Rows are one point carried round by a steady rotation, each followed by how many ticks it has turned.
The counts run from 0 to 826.
[ 99 172 122 148 173 133 143 142  93 150 138 125 162 121 159 124 139  93
 142 147 126 101 137  88 122  89 135 126 141  95  75 150 108 157 109 161
 133 146 142 129 136 129 145 116 128 178 135 178 136 187 128 144 114 108
 164 106 106 138  84  76 116 119 131 130 124  60 105 104 135 123] -> 681
[122 155 163 114 133 120 144 132 130 124 140 149  76 174 121 117 141 114
 125 109 169 127 157  84 126 133  95 151 101 154  99 148 144 174 145 136
  80 117 116  76 105 130 140 142 147 103 145 132 161 162 131 110 112 151
  85 166  87 149 137  82 128 166 139 119 134  90 108 100  95 164] -> 136
[138 146 163 106 102 110 147 118 145 117 152 148  79 179 119  92 156 106
 133 141 169 136 152  88 133 122 115 150  89 159  91 146 162 203 138 129
  90 107 107  79 126 140 108 152 151 112 144 137 137 158 132 102 102 135
 104 141  88 141 145  87 144 161 141  96 118 104 103 100 112 165] -> 743
[141 103  92  89  91 130 104 114 163 135 152 140 127 111 112 116 103 117
 106 135 114 168  97  88 125 164 123 130 136 161  88 123 158 173 111 127
 138 103  99 145 167 136 139 137 102 141 119 150  99 175 141  76 118  97
 166 138 106 115 102  82 137 118 154 126 124 146  55 162 110 119] -> 163
[131 103  79 101  85 138 113 103 171 116 162 124 116  64 107 111 104 113
 105 109  97 170 101  98 120 168 137  98 150 128 120 101 121 158 130 120
 151  99 112 125 152 137 155 138 117 151  84 136 141 147 116  91 127 107
 107 142 118 127  75  68 135 111 143 146 119 153  73 160  88 139] -> 596
[ 97 135  96 137 120 141 129 134 132  94 181 133 149  82 119 169 161 115
 132 149 109 161  84 123 117 155 121 133 133 117  85 139 126 142 129 127
 151 121 140 183 200 123 168 147 146 159 106 149 151 170 124  92  99 106
 162 139 119  98  82 120 121 114 131 113 145 125  84 170  96 136] -> 701
[147  96  80 107 121 157 105 139 128 135 143 108 135 103 120 135  79  91
 107 104 116 132 113  91 132 164 129 126 150 160  96 129 137 126 144 109
 150 113 102 121 117 153 168 134 118 136  94 115 146 163 139  85 207 117
  98 143 104 134  77  71 109 118 156 144 146 133  88 153  78 109] -> 663
[168 161 146 138 122 143 125 108 130  94 127 133  94 167 124  94 124 138
 121 132 169 122 154  97 136 139 109 149  89 155 110 129 151 172 141 125
  95  95  79  84 137 185 100 139 130 112 150 109 160 157 159 110 147 151
 103 136  70 147 124  80 140 153 171 127 104  92 106 125 110 163] -> 814
[129  89  83 136 118 163  91 123 138 128 170 113 150  97 153 141 104  78
 101 159 112 136 121 109 113 145 138 143 136 122  89 134 144 139 142 106
 141 116  96 136 154 141 161 124 104 176  81 136 132 153 130  83 150  76
 150  97 104  96  64  94 131 115 165 121 137 147  92 170 123 100] -> 698
[125 152 167 142 145 106  96 120 142 110 117 128  73 160 126 127 116 134
 105 125 158 146 138  94  97 161  68 187  88 169 114 134 154 140 148 140
 116 109  97 105 124 140 143 115  80  97 146 134 143 178 152 122  85 131
 129 167  93 113 135 107 135 159 123 119 148  71 104 137 125 134] -> 238
[139 102 108 102  93 113 126 129 142 133 123 105 124  90 112  94  99  77
 122  91  86 147 113  69 114 142 148  93 158 127 109 103 105 155 121 126
 193 120 131  97 102 115 141 112 107 156  95 164 113 155 126 101 137 104
 105 133 116 157 110  67 124 112  89 120 140  93 104 108  97 114] -> 354
[106 133 138  93  90  97 127 122 169 136 160 149  78 131 109 102 144 114
 114 121 136 179 128  80 112 148 103 129 112 154 102 131 146 193 131 134
 116 109 124 104 127  95 146 141 115 117 118 165 116 159 117  94  45 114
 115 173 111 140 137  87 148 145 118 108 133 124  80 115 113 156] -> 739
[113 171 170 173 155 116 135 131 125 101 163 138  95 155 155 136 179 108
 133 171 165 122 148 122 112 105 112 174  94 123 110 160 139 154 143 141
  84 132 121 108 165 124 119 125 127 143 129 145 165 154 126 131  64 117
 140 126  96  96 117 114 165 159 141  91 115  68 126 128 144 165] -> 205
[133 166 145 128 148  86 151 148 105 107 120 112 113 118 129  98 146 112
 152  99 105 135 102  87 123 117 137 110 140 130 113 123  91 151  99 152
 168 156 153 116 153 100 113 111 109 139 134 183 126 175 137 145 104 140
 122 162 119 141 132  89 153 123  73 107 129  19 121 101  98 152] -> 617
[128 118 105 109 141 161 112 135 118 171 153 134 120 157 145 135  81  96
 112 118 165 124 138  71 138 139 102 150 131 173  70 154 169 151 148 125
  97 114 110 113 106 148 169 140 110 132 124 124 138 177 140  86 175 115
 122 142  88 132  96  73 111 148 178 142 148 131  76 132 107 102] -> 401
[102 160  94 110 149 140 157 132 120 133 166 153 137 104 108 138 135 139
 138 104 135 152 100  89 148 141 103 106 141 138  91 142 113 164  98 146
 104 127 144 151 172 134 164 159 155 128 136 161 150 189 113 107 121 147
 127 167 114 142  77  73 123 121 158 161 129 121  55 137  73 156] -> 335
[113 145 144 153 165 147 118 139 105 146 152 137 133 171 166 148 122  86
 126 165 167  94 163 102 131 115 115 173 112 133  66 176 151 157 145 137
  91 128 113 118 124 144 144 119 112 152 137 141 147 179 138 109 131 101
 157 108  86 112  99  97 122 154 166 108 135  85 118 121 149 111] -> 35
[ 92 158 107 120 146 106 139 147 124 116 172 142 118 101 109 157 148 136
 132 111 124 167  80 108 122 151  90 135 139 146  99 146 121 134 109 153
 122 145 160 168 187  93 168 139 126 126 124 168 141 182 116 109  80 126
 145 189 128 108  98 106 141 126 113 129 149  95  72 148  79 149] -> 772
[121 186 122 167 157 122 110 120 121  87 113 122 146  89 133 139 129 139
 137 149 110 139  98 112 104 146 107 135 120 102 112 117 109 130  97 151
 168 113 111 155 187 153 131 104  99 141 148 157 145 196 160 139  91 120
 178 141 115 110  89  95 129 109 128 144 127  39  86 147 126 130] -> 7
[183 123 140 116  86 111 136 121 144  60 145  97  81 119 107  91 142 108
 130 108 114 147 109 115 126 157 155 116 120 150 132 110 117 152 134 106
 156 116 117  83 155 142  90 134 140 127 100 125 154 125 138 102 153 133
  60 147 102 142 138  96 164 133 105  87 117  87 135 132  71 175] -> 759
[143 150 113 127 101 112 155 120 133  73 128 106 140  76 102 103 153 119
 149 116  88 152  98 109 123 140 156  90 140  97 113 102  87 158 108 132
 181 116 136 126 175 145 110 130 151 145 113 153 145 155 142 123 122 130
 113 132 116 150 102  81 129 108  96 120 117  66 108 124  80 168] -> 216
[102 129  81 113 103 147 149 125 146 121 186 143 133  68 110 133 147 115
 126 121 103 169  98 105 134 145 144  99 152 112  95 127 111 162 125 127
 125 122 142 142 179 119 168 155 153 157  95 150 147 156 101  86 101 110
 119 146 121 128  69  83 141 115 143 137 121 152  76 155  84 158] -> 700
[150 137 145 114 108 118 105 101 167 106 148 146  55 151 119 100 126 147
 108 126 159 165 125 100 125 157 103 143  95 176 128 127 152 174 128 130
  92 100 102  90 164 131 111 139 105 106 129 128 137 151 128  91  84 127
 109 176  97 118 125  91 180 153 160 114 114 125  84 150 101 162] -> 707
[167 104 131 169 125 147 110 129 116  71 163  88 126 125 162 135 117  68
 119 160 129 100 134 130 114 137 157 159 124 130 103 141 145 119 170 105
 142 122 100 104 145 156 112 112 114 166  76 108 165 132 138 105 183  98
 120  94  87  99  99 107 155 136 144  85 125  85 150 157 122 123] -> 51
[110 125 124 115 141 106 118 157 121 131 160 133 126 137 134 167 128 102
 127 124 129 147  70  97 118 165  92 170 136 171  82 153 150 136 112 146
 159 148 145 174 166  96 159 118  99 124 129 173 110 194 140  94 105 109
 175 173 111 100 122 125 131 129 107  91 163  94  83 151  92 118] -> 130
[ 95 118 126 116 129 109 123 149 134 138 176 130 131 118 143 155 142  84
 124 150 118 150 100  94 110 147 111 159 130 136  71 153 141 152 120 140
 153 137 145 165 156  91 168 118 104 156 115 181  98 185 132  90  78  88
 185 138 114  87 109 117 134 124 112  89 151 113  85 141 123 117] -> 737
[161  98 120  86  89 105 129 135 155  93 161 122  77 129 101 104 121 121
 111 101 124 170  90  95 133 171 121 126 128 197 115 121 147 152 119 116
 133 134 133 113 161 111 117 139 120 115 104 148 126 149 124  79 138 123
  93 186 116 130 140  98 165 137 113  90 132 126  93 151  64 156] -> 497
[134 170 125 146 128 151 139 108 142 135 143 145 101 137 132  88 138 118
 127 140 152 122 180  89 131 100 139 120 107 106 108 134 123 190 133 137
  79  98  92  66 124 159 124 143 137 150 136 127 164 147 126 124 108 134
 103 112  83 155  92  57 143 137 180 153 100 104 105 104 133 153] -> 747
[160 141 136 149 131 114 133 134 121  62 158  91  79 101 127 104 151 112
 133 113 120 139 105 133 113 133 152 123 125 139 149 116  93 118 133 128
 124 148 138  88 173 108 103 119 122 141  84 137 171 129 119 134 126 132
  72 157 116 115 113  94 192 140 102  95 119  64 146 142  80 171] -> 117
[132 177 114 138 159 153 153 129 106 127 123 126 129 121 121 106 112 132
 144 101 136 111 138  85 145 114 134 102 137 120 104 133  94 148 114 145
 110 119 118  97 136 171 138 137 143 134 146 127 172 173 130 139 163 158
  95 139  97 168  85  48 116 125 155 170 112  63  93 105  88 149] -> 176
[145 125 149 152 109 116 152 146 118  62 179 102 106 131 132 131 181  68
 140 143 130 124 120 135 120 133 162 136 124 119 101 145 117 141 162 105
 141 140 142 105 156 122 109 136 168 152  82 136 178 126 122 110 145 125
  78 112 102 116 115 124 157 142 102  58 132  80 155 128  93 169] -> 153
